Some points:
[  4 -19 -19   1  13  -5  -1 -28 -17   1  -7 -44  12 -47  20 -72  99  31
 -13 -43 -16   4 -16  58   5 -17  29  -7  26   6 -41 -30 -38  10 -29]
[ -3 -22  10   3   9  16   8 -16  24  -5 -47   3  -8 -27  -9  85  20  17
  29  13  26 -28  49  -1   6 -45  16  80   7  20 -12  62 -72 -68 -13]
[-21 -26  48  33 -41   3  35  -5 -82 -41 122  42 -59 -31  21  28 -10  36
  -8 -17  12  25 -27   2  -4  39 -50  58  44  41   6  -7   1 -72   3]
[-25  34  62 -20  33 -53 -62 -37   7  40  21 -16   1  13  25  55  -9 -53
  28  79 -36  -2  28  87 -40  36 -20  20  13 -22  34 -14 -65  46  20]
[ -7  17  -7  69 -91  71  -9 -30 -41  20   4 -67  17  34 -58 -17  54   7
  20  28   4 -15  65  44   0 -56  -1  24  23 -22 116 -89   1 -21  36]
[ 14 -22 -47  -2  24 -25  10  16   4  27 -25   3 -23  -5 -12  37   5  51
  11  -9  26 -35  20   1  53  41 -11 -19   7  -2   4 -35 -62  37 -13]
[-14  -2  10   8  -4  -1   4   2  20 -31 -26  -5   9   1 -15   7  -3   7
   5  15 -10  12  25   9   0  13  18   7  23  10 -15  -9  22  -9 -20]
[-22  50 -54 -45 -12  62  -6 -17  65 -86  -9 -66  11  34   6  -5 -29   1
 -34  41  40 -11  12  -9   5  24  10 -26  46 -77   2  72 -10 -31  27]
[ -3 -27 -21  -7   6 -20 -16  -2  21  -4   2  -1 -16 -19   8 -23  -9  -1
  -1 -16 -17 -15 -23 -10   0 -15  10  16  40  -8  15  10  12  19  81]
[ -7 -18   3   8  -5  -2 -13   1  17 -36  15 -20  -8 -11   8  -4  15 -17
  -3 -19 -19 -19 -16 -22  17  -1  16   6  41  11  16  25  13  18  50]
[-23   4 -21   8  -8 -32 -22  14 -27   2  22  43  57   9  33 -18  11  18
  -9 -14  10 -57   9  13 -75 -16 -18   4 -46 -45  -1  41  23 -23 -29]
[-77  54 -41  22 -26 -35  88 -46   3  47 -61 -20  11 -42  60 -12  -8 -45
  59 -18 -39  23 -12  -7  36  45  -3 -36  -3  36  69  43  39 -43   8]
[-86  34  19 -53 -82  35   2  36 -38  40   4  -4 -50   7  19   3  -8 -30
  -1   7 -12 -36 -25 -20 -35 -64  55  16   0  87 -32  86 -42  71 -11]
[ 70  -6 -98  28 -47   1   5  49   4   9  21  28 -22   3 -46   4  55 -66
   0  20  57  60 -54  -6 -66 105  -5  27   7   9  33  34 -56  21 -32]
[  3  15   6 -18   0   3 -24 -22  14 -20  14 -11   1  18  -9  -5   8  -2
  -5 -15  14 -20  -6  14  -9  23  37  26  16  16  -9  30  12 -27   2]
[  6 -29 -28 -15 -12  14  10 -19  12 -10 -25  37  -9 -19 -19   4 -44  18
   5  32 -42   6  42  -2  10   4  17  16  10   6   9 -13 -20   7 -13]
[ 13  -2 -13  -5   4  -9  -6  -2 -11   2  -3 -17   4   6   4  -5  18 -11
  -6 -17   3 -15   6  41  23   3  15   5   6   3 -11  15  15  33 -26]
[ -2  -8 -38  25   7  -7 -23  27 -10   7 -19  26  -5 -18 -10  -5  -1  29
  -9  -8   1 -13  36  48 -36   9  16   9  -8 -45  -8  38  61 -26 -30]
[-23   1   6 -16  10  -5 -32   3   2  -9   8 -11 -21  -3   4  23  46   0
  28 -12  16  27  20  10  25   2  19 -16 -17   1  -5 -16 -16   7 -14]
[  6  29  18  39  64  21  37 -92  20  58  53  93 -15  46  35 -34   6 -21
   7 -23   2  43 -20 -10 -14 -46  56  -3   7 -65  22  29 -11  -8   6]
[  6 -25 -18  23  35  33  11  -9  19  59  48   0  30 -21 -21 -16   5 -10
 -17 -11   5 -20  15   6 -12 -21  -9  28 -27   7 -26  16   2  -4 -16]
[-34  -6 -29 -46  48 -24  -7  30  -5 -22 -30  20 -31  12  11  11   4   8
  31  10  45  37  14  35  -8  -7 -16 -15   5   0   2 -20   4 -38  -7]
[-22 -26  17  22 -74   8  27  18  80  83 -33  21 -84   9  30  29  23  88
  11  44  91 -18 -36  -1 -38 -19   7 -59   9 -32 -40 -51  18   7  29]
[ 27  -5 -44 -63  11  27  21   1  36  66  60  19  19 -42   6 -21 -40  20
   5  16 -43  -8  18 -37 -25   0   0  58 -13 -26 -23 -62 -15   1  31]
[ 20  12  47  16  95  41  27  42  35  37  10 -10  23 -20  12   9  34  -7
 -11  -7  24 -13  14 -37 -24   3  -3  11  54  34  26  -1  19   1 -42]
[ 11  -5  33  21  75  52  26  58  50  -7  55  -2  -5   5  35  26  -4 -26
  18   2  13   4  29 -44  24 -17 -14 -31  46 -11  52  -3  26  20 -44]
[-24 -15 -12   2   0 -18 -12  13   9   2 -17  -6  -8 -12   1  -2  20  -8
 -23  -4  21  24  32  19  16   6   4  19  -4   0 -21 -20  -3 -21  -4]
[ -3  40  14  -1 -27  -2 -34 -67  50  -3  32 -21   1 -30 -22  17  51  24
 -14  17   5  91  14  25   5  25 -34 -31 -21  49 -72  -6  23   2  11]
[ 29  22  11 -78  11  12   2 -30  -5  -7   3  19 -15  10   2  21  29   9
  39  22  28  34 -27   7  62 -16  37  33 -28   8 -11 -23  39  23   3]
[ 20  32  35  25 -35 -27  -1  30 -48   0 -31  63  23  -8 -25  13  32 -22
  36 -63 -12 -47  62  -4  28  34  12  20  62 -62 -87  19 -20   6  61]
[-20 -20   8   0   7   1 -13   3  -7 -40  15  -7 -12  -6   7   0  14  -2
  -4  -4 -19  -4 -11   8  21  17  37 -15  20   0  20 -16   1  -1 -16]
[ 59 -29  30  -9  22 -25  60  27 -47 -17  28 -75   5   6  15 -47  23 105
  95  47   1   9  73 -34 -57  38  28 -39 -59  30   7  59   4  19  32]
[ 47 -81  26  -3   4  47 -34 -25 -11   9 -72  21  22 -31  12  11 -25  -4
   3 -10 -24  28 -45  48  14   2  57  18 -40  -3  35  29   6  -1  -1]
[ 10 -24 -22  29 -27 -26   0 -11  -2 -41   1  16  73  17  14  23  19 -23
  30  24  -3  17 -56 -36 -36 -11   2 -10 -39 -20  18   4 -55  17  -8]
[-31 -81   5  14  24 -18 -45  21  24  -9 -42  25 -31  16 -16 -26  -7 -33
 -19 -20   9  31  33  -4 -26 -18 -80  10 -17  53  38  37  36  67 114]
[  9 -22  -3  23  -8   2 -37 -30  13 -10  23  -5 -10  -7  -5 -14   5  11
 -40 -12 -20 -37 -28   2   1  12   3  -5  20  17  16  45  34  33  51]
[  8 -18 -20   3  22  -5   8 -52 -64 -40 -52  20  38  48  70  62  62  66
  -5  45 -20 -17 -74 -33 -15 -47 -81 -15  40 -10 -14  -5 -11  -2  11]
[  30  -18   -3  -33   25   74  -41   29  -58   62   43   39   52  -29
  -16   -2  -20  -64   21   56    6  -39  -12   28   28   11   -9 -127
   15   26  -36    7   -8  -75   55]
[ 12 -24 -21 -21  -3  15  25   6  20   3 -12 -12  75  30  22  27 -35 -43
  13 -21  27 -39  -5  16 -45  -6 -14  43 -26  50 -24 -58  47 -20 -37]
[-21  -9  -1  12   0  10 -19  -9  17 -21 -21  13  -9  -1 -27  29  -2  15
  22   7  -1  30  27  13   4  11  22  -4 -29   5 -13  20   7 -36  -1]
[-31 -27  34 -14 -34  15  -5  -7  44 -20  28  20  50  31  13 -56 -14 -11
  12   1  21  -8 -19  10 -48 -20  -7  -9 -35   6 -17 -31  11 -19 -10]
[-48 -40 -44  24   7 -57  21  15  21 -12  40  31  21  37  19 -38  -5 -44
  12 -13 -17   2  41 -17  20 -56 -27 -20 -29 -18 -22 -24 -24  -9  -7]
[ 55 -14  -4 -15 -19  17  21  -1   3 -16 -12 -23  11  18  25  42 -34 -25
  12 -18 -14 -33 -32  38   4  28   6  39  29  38  -8 -28  74  23  26]
[ 19   4   9 -50   1 -14  27 -28  -8  27 -27  15 -18 119 -22 -67  -5   4
  14 -26  25 -29  -1 -18  44  81  17  22  22  13   7 -19 -24  22  16]
[ -41  -85   49  -32  -22  -42   14  -31  -31   51   -3  -68   13  -28
 -107  -32  -69   -8   38    5   18   42  -55  -14    1  -13  -48    1
   88  -76  -21   48   17   18  -73]
[-37  -4 -32  17  -3 -24  22 -41  12  52 -21  -6 -14 -35  19   1   2   7
 -25 -28 -12 -43   3   5  22  60   6 -35  10  46  36  -3  12 -17 -34]
[ 10  30  75  18 -64 -19  -2  48   2 -37 -11  62  13 -12  16  18 -12  -9
  16  -7   1  -5  23  36   7  34  22 -38   6 -38  12  -8  56  57 -47]
[ -4 -33  10  -9   4  25 -45 -14 -19 -26  21  12 -37  34   1   3  10  22
   2 -21  14  15  17  19  48 -18  35 -26 -34  -6  22  19 -13  13 -63]
[  30  -25   58    1  -38  -65   12   28  -26   23  -20  -20   40  -32
   91  -45  -21  -14 -127   82   72   39   27  -17   78   14   33   39
  -23  -19   14    7  -22  -39   22]
[-29  16 -48 -21  12 -39 -12  55 -23 -18  34 -47 -14 -32  37  44 -52  40
  23 -25 -21  23 -42  39 -21   7  62   9 -17 -46   2 -48   1  -8  37]
[ -3 -14  -8  17  11 -13 -14  -1  11 -17  -4  -7 -10 -21  -5  45  22  11
  18   7   8  35  11  23  25  -5  -1 -15  -6  -2 -14  -3  -6  12 -20]
[ 68  33  25  20 -16   7  15  -2  24  -9 -42 -15  -9 -34  -1 -50   2 -14
  23 -31 -19  16 -15 -11 -11 -37 -14   4 -14   3 -23  -9 -11 -15  -8]
[ -8  -6  -4   0 -17 -20  -4 -33  -3 -13   7   5  65  49  10  14   6  18
 -23  -2  19 -57 -20 -16  11   7 -47 -33 -22  24 -21  -8 -15  21 -31]
[ -17  -12   31  -72   -5  -14   84   72   19   34    4    3   35   56
  -83   71   87    1  -99  -14 -109   33  -22  -10  -14  -17   16  -28
  -30  -29   21    3   18  -27   21]
[-39  48  -1 -14  52  -9  39 -26 -44 -42  -6  23 -29 -90 -87  -8  43 -38
   3  71  61 -80 -36 -50  28 -12 -15  38 -91 -36  17 -24  69  39  12]
[ 38  36  52  34  18 -15 -20 -32  16  26 -33 -24 -30  -6   7  25 -25 -13
 -15  10 -44  -8  15 -39 -59  13 -20   3 -14 -14  -1  -6   0  -7  -7]
[ 43  35   5  24  15  11  -5  -7 -19  12 -22 -15 -40   7  -9  -3 -11 -15
 -15 -20  -7  -9   1 -38 -14 -13 -13  -1 -23  -8 -27   9  19 -25 -15]
[ 27  21  14  27  -5  23  14  -4  -5 -33 -43  14 -41   4 -10  -2 -49 -14
 -11 -14 -21  18   0 -44  -8  -1 -23 -19 -19  -6 -17 -23 -12 -21  -3]
[ -2  37 -16 -59 -47  22 -90  30 -16  58  10  -4  63   0  31  23   7  57
  35 -78  18  39   8 -79  50 -11 -81  32 -37 -29  55  20  19 -12  -7]
[ -6 -20   1 -16   2 -17  -2   7   4 -23   0   0  -5  -5   6 -25 -14 -14
  18 -11   3 -17 -20   6   1 -15  23  25  45  -1  26   0  -5   9  28]
[-73  -5  17 -30  28  23 -44  -9 -34 -28 -37  32 -14  26 -31 -48   0  31
 -26   8 -25  17  17 -18 -45  73  32  14  15  25   6 -41   6 -51 -24]
[ 12   4 -69 -42 -43  53  19 -10 -15 -24  -1  45 -21 -43  46 -37  -9   0
 -28  72 -77  19  66  -6   3  -8 -42   7  45  -9 -15   3  14  79 -48]
[-28  -7  27  11 -20 -17   4 -30  53 -43  37  12  85 -28 -25  16 -24  -5
  13 -16   1  -6   7 -79   1   6  27 -27 -14  29  -9 -46 -58  16   1]
[ 25 -23 -40  20 -21 -43  43 -17   2   1  52 -32 -42  82  -9  28 -22 -36
  11  25 -14   1  37  40  59 -18 -11  14 -16  10 -41  30  43 -27  -5]
[ 14  30  17 -10  19  10  -1  55 -39 -18 -48 -31 -32   6  23 -42  20 -86
  27   1   8  40 -17 -21 -19 -47 -17  -9   8  12 -38 -44 -19 -33   8]
[  3 -19 -20  11   3 -16 -28   6  29 -21  22 -32  -2 -26   4  -4  18 -13
 -21 -34  -3 -20 -14 -17   5   4  33  -9  39   5   4  11  26  23  25]
[ 31  82 -48  13  18 -65  -7 -10 -61  11  -7  28  45   7 -66  19 -67  41
 -49  -5  54  51  25   6 -33 -79  52 -33  74  73  32  -6  21  27  14]
[ 66  68  35 -47  -7 -50  17  33  74 -39   8  32 -32 -33 -44 -63 -16  38
  -1 -12 -26 -53 -44  78  18 -47 -79 -17  -5  22  59  23 -53 -51 -17]
[ 20  45  17   2  37 -31 -52 -19 -15  21  12 -69 -46  16  27   2 -13 -25
 -38 -19 -18 -20   5 -17 -46   3 -31   3 -18 -28 -21 -18   3   3 -26]
[ 21 -16  -5  29  -8  16 -17  19 -37  -4 -10 -36 -65  10 -11   9 -40 -17
 -33 -16 -20 -43 -12 -36  -2 -28  10 -40 -49   4  27 -24 -34   0 -40]
[ 34  19  -6  20 -10   9 -15 -26 -10 -11   1 -11 -51  -9 -16   3 -43 -14
 -14 -30 -20   4 -25 -46  12   0  -5 -34 -46 -19 -20 -21 -15 -14  13]
[-42  54  -3 122  48  28 -37  93  28  33   0   1  37  46 -20 -47 -22  53
  23  77 -58   8 -81  -1  70  11   1  57  -9  25 -44   9   2   9  -8]
[-43  34  24  25  51 106 101   5 -28 -12  -2 -25  29 -11   0   9 -57  19
 -53 -75  45  29   2  78  -4  24 -54   0 -45 -28 -18   7 -64  63  42]
There is one direction along which these points spread out most. Take the direction at right angles to it along which they spread out most. Go by this last direction. Where along it does each point below lie, from 0 to 99? 50 is the average, and the first point above lies past it. One standard deviation of the points above along it is 16.
[ 27  21  14  27  -5  23  14  -4  -5 -33 -43  14 -41   4 -10  -2 -49 -14
 -11 -14 -21  18   0 -44  -8  -1 -23 -19 -19  -6 -17 -23 -12 -21  -3] 26
[-25  34  62 -20  33 -53 -62 -37   7  40  21 -16   1  13  25  55  -9 -53
  28  79 -36  -2  28  87 -40  36 -20  20  13 -22  34 -14 -65  46  20] 48
[-77  54 -41  22 -26 -35  88 -46   3  47 -61 -20  11 -42  60 -12  -8 -45
  59 -18 -39  23 -12  -7  36  45  -3 -36  -3  36  69  43  39 -43   8] 38
[ -3  40  14  -1 -27  -2 -34 -67  50  -3  32 -21   1 -30 -22  17  51  24
 -14  17   5  91  14  25   5  25 -34 -31 -21  49 -72  -6  23   2  11] 61
[ -6 -20   1 -16   2 -17  -2   7   4 -23   0   0  -5  -5   6 -25 -14 -14
  18 -11   3 -17 -20   6   1 -15  23  25  45  -1  26   0  -5   9  28] 38
[-23   1   6 -16  10  -5 -32   3   2  -9   8 -11 -21  -3   4  23  46   0
  28 -12  16  27  20  10  25   2  19 -16 -17   1  -5 -16 -16   7 -14] 60
[ -17  -12   31  -72   -5  -14   84   72   19   34    4    3   35   56
  -83   71   87    1  -99  -14 -109   33  -22  -10  -14  -17   16  -28
  -30  -29   21    3   18  -27   21] 73
[-22  50 -54 -45 -12  62  -6 -17  65 -86  -9 -66  11  34   6  -5 -29   1
 -34  41  40 -11  12  -9   5  24  10 -26  46 -77   2  72 -10 -31  27] 44
[ 13  -2 -13  -5   4  -9  -6  -2 -11   2  -3 -17   4   6   4  -5  18 -11
  -6 -17   3 -15   6  41  23   3  15   5   6   3 -11  15  15  33 -26] 46
[ 66  68  35 -47  -7 -50  17  33  74 -39   8  32 -32 -33 -44 -63 -16  38
  -1 -12 -26 -53 -44  78  18 -47 -79 -17  -5  22  59  23 -53 -51 -17] 24
[-31 -81   5  14  24 -18 -45  21  24  -9 -42  25 -31  16 -16 -26  -7 -33
 -19 -20   9  31  33  -4 -26 -18 -80  10 -17  53  38  37  36  67 114] 31
[  4 -19 -19   1  13  -5  -1 -28 -17   1  -7 -44  12 -47  20 -72  99  31
 -13 -43 -16   4 -16  58   5 -17  29  -7  26   6 -41 -30 -38  10 -29] 55
[ 14  30  17 -10  19  10  -1  55 -39 -18 -48 -31 -32   6  23 -42  20 -86
  27   1   8  40 -17 -21 -19 -47 -17  -9   8  12 -38 -44 -19 -33   8] 26
[ -3 -14  -8  17  11 -13 -14  -1  11 -17  -4  -7 -10 -21  -5  45  22  11
  18   7   8  35  11  23  25  -5  -1 -15  -6  -2 -14  -3  -6  12 -20] 59
[ 20  12  47  16  95  41  27  42  35  37  10 -10  23 -20  12   9  34  -7
 -11  -7  24 -13  14 -37 -24   3  -3  11  54  34  26  -1  19   1 -42] 45
[  30  -25   58    1  -38  -65   12   28  -26   23  -20  -20   40  -32
   91  -45  -21  -14 -127   82   72   39   27  -17   78   14   33   39
  -23  -19   14    7  -22  -39   22] 57
